[[-1.94 -5.85 -4.62 -1.28 -2.17 -1.36 -0.23  2.27  3.04]
 [ 1.35  5.71  2.81 -2.41  2.99 -0.54 -1.63 -2.06  7.13]
 [-1.91 -2.08  1.31  3.72 -1.45  1.22  3.29  3.35 -6.05]
 [ 4.14  5.28 -4.01 -2.33 -0.39 -0.12  1.53  0.26  1.63]
 [-0.31 -4.55 -2.13 -3.02  1.89  7.18 -0.12 -3.12  2.61]]
->
[[-0.31 -4.55 -2.13 -3.02  1.89  7.18 -0.12 -3.12  2.61]
 [-1.94 -5.85 -4.62 -1.28 -2.17 -1.36 -0.23  2.27  3.04]
 [ 1.35  5.71  2.81 -2.41  2.99 -0.54 -1.63 -2.06  7.13]
 [-1.91 -2.08  1.31  3.72 -1.45  1.22  3.29  3.35 -6.05]
 [ 4.14  5.28 -4.01 -2.33 -0.39 -0.12  1.53  0.26  1.63]]

[[ 5.53  0.25  4.58  6.62  1.93 -3.57 -2.72  1.52  6.56]
 [ 0.28  3.93  4.49 -4.06 -0.93  0.07  3.28 -5.54 -0.06]
 [ 2.53 -2.85 -1.28  5.77 -0.56 -0.34 -4.44  3.28  4.11]
 [ 0.59 -3.59 -3.75  4.20 -2.41  1.82 -4.58  2.93  2.43]
 [-1.72 -1.58 -3.25 -0.67 -2.76  2.77 -1.31  0.01 -0.87]
 [-5.12 -1.51 -6.00 -5.66 -7.36  7.18 -0.55 -3.80 -3.62]
 [ 4.19  0.19  3.45  4.99  1.43 -2.66 -2.07  1.14  4.97]
 [ 0.68 -3.59 -3.72  4.21 -2.41  1.82 -4.59  2.93  2.48]
 [ 0.28 -2.22 -2.35  2.52 -1.51  1.15 -2.80  1.78  1.42]
 [ 5.11  0.53  4.55  5.81  1.83 -3.34 -2.21  1.09  5.96]]
->
[[ 5.11  0.53  4.55  5.81  1.83 -3.34 -2.21  1.09  5.96]
 [ 5.53  0.25  4.58  6.62  1.93 -3.57 -2.72  1.52  6.56]
 [ 0.28  3.93  4.49 -4.06 -0.93  0.07  3.28 -5.54 -0.06]
 [ 2.53 -2.85 -1.28  5.77 -0.56 -0.34 -4.44  3.28  4.11]
 [ 0.59 -3.59 -3.75  4.20 -2.41  1.82 -4.58  2.93  2.43]
 [-1.72 -1.58 -3.25 -0.67 -2.76  2.77 -1.31  0.01 -0.87]
 [-5.12 -1.51 -6.00 -5.66 -7.36  7.18 -0.55 -3.80 -3.62]
 [ 4.19  0.19  3.45  4.99  1.43 -2.66 -2.07  1.14  4.97]
 [ 0.68 -3.59 -3.72  4.21 -2.41  1.82 -4.59  2.93  2.48]
 [ 0.28 -2.22 -2.35  2.52 -1.51  1.15 -2.80  1.78  1.42]]

[[-6.48  1.60 -1.93  1.43  4.40]
 [-6.48  1.60 -1.93  2.57  4.40]
 [-1.72 -1.51 -0.61  1.43 -1.55]
 [ 3.04  7.81  7.32  3.15  5.89]
 [-6.48  1.60 -1.93  2.00  4.40]]
->
[[-6.48  1.60 -1.93  2.00  4.40]
 [-6.48  1.60 -1.93  1.43  4.40]
 [-6.48  1.60 -1.93  2.57  4.40]
 [-1.72 -1.51 -0.61  1.43 -1.55]
 [ 3.04  7.81  7.32  3.15  5.89]]

[[ 7.54 -7.59  3.83 -6.22 -6.65  3.61 -3.12  3.51  6.41]
 [-4.96  6.69  2.30  5.62  5.87  2.16 -1.23  0.04 -4.18]
 [ 0.89  0.02  3.05  0.08  0.02  2.87 -2.15  1.68  0.77]
 [ 1.69 -0.92 -3.81 -0.75 -0.80 -3.58  4.98 -1.50  1.45]
 [-1.64  2.89  2.31  2.47  2.54  2.18 -1.32  0.77 -1.37]
 [-1.65  2.89 -0.74  2.45  2.54 -0.69  1.86 -0.73 -1.38]
 [-3.31  4.79  3.85  4.07  4.21  3.63 -2.89  1.15 -2.79]]
->
[[-3.31  4.79  3.85  4.07  4.21  3.63 -2.89  1.15 -2.79]
 [ 7.54 -7.59  3.83 -6.22 -6.65  3.61 -3.12  3.51  6.41]
 [-4.96  6.69  2.30  5.62  5.87  2.16 -1.23  0.04 -4.18]
 [ 0.89  0.02  3.05  0.08  0.02  2.87 -2.15  1.68  0.77]
 [ 1.69 -0.92 -3.81 -0.75 -0.80 -3.58  4.98 -1.50  1.45]
 [-1.64  2.89  2.31  2.47  2.54  2.18 -1.32  0.77 -1.37]
 [-1.65  2.89 -0.74  2.45  2.54 -0.69  1.86 -0.73 -1.38]]

[[ 1.89  2.95  0.98  0.87]
 [ 3.91  6.52 -0.30  1.71]
 [ 1.89  0.33 -5.75 -2.94]
 [-1.56  0.61  6.68  0.92]]
->
[[-1.56  0.61  6.68  0.92]
 [ 1.89  2.95  0.98  0.87]
 [ 3.91  6.52 -0.30  1.71]
 [ 1.89  0.33 -5.75 -2.94]]

[[-2.14 -5.83 -3.04  2.80 -2.29 -3.04 -3.35  1.67  0.93]
 [-4.52  2.27 -0.96  5.50 -0.92 -0.96 -3.65  2.12 -7.52]
 [ 4.18 -1.98 -5.48 -5.07 -4.09 -5.48 -4.09  0.90 -5.38]
 [-2.79 -2.18 -1.05 -0.04 -1.07 -1.05 -3.45  0.91 -1.25]
 [-0.60 -1.55 -1.25 -0.80 -0.43 -1.25 -2.67  0.69 -3.50]]
->
[[-0.60 -1.55 -1.25 -0.80 -0.43 -1.25 -2.67  0.69 -3.50]
 [-2.14 -5.83 -3.04  2.80 -2.29 -3.04 -3.35  1.67  0.93]
 [-4.52  2.27 -0.96  5.50 -0.92 -0.96 -3.65  2.12 -7.52]
 [ 4.18 -1.98 -5.48 -5.07 -4.09 -5.48 -4.09  0.90 -5.38]
 [-2.79 -2.18 -1.05 -0.04 -1.07 -1.05 -3.45  0.91 -1.25]]

[[ 0.64  1.62]
 [-6.28 -2.82]
 [ 1.84  1.39]
 [-7.20  2.09]
 [ 4.72 -1.71]
 [ 2.35  4.31]
 [-4.52  5.54]
 [-5.87 -3.55]]
->
[[-5.87 -3.55]
 [ 0.64  1.62]
 [-6.28 -2.82]
 [ 1.84  1.39]
 [-7.20  2.09]
 [ 4.72 -1.71]
 [ 2.35  4.31]
 [-4.52  5.54]]
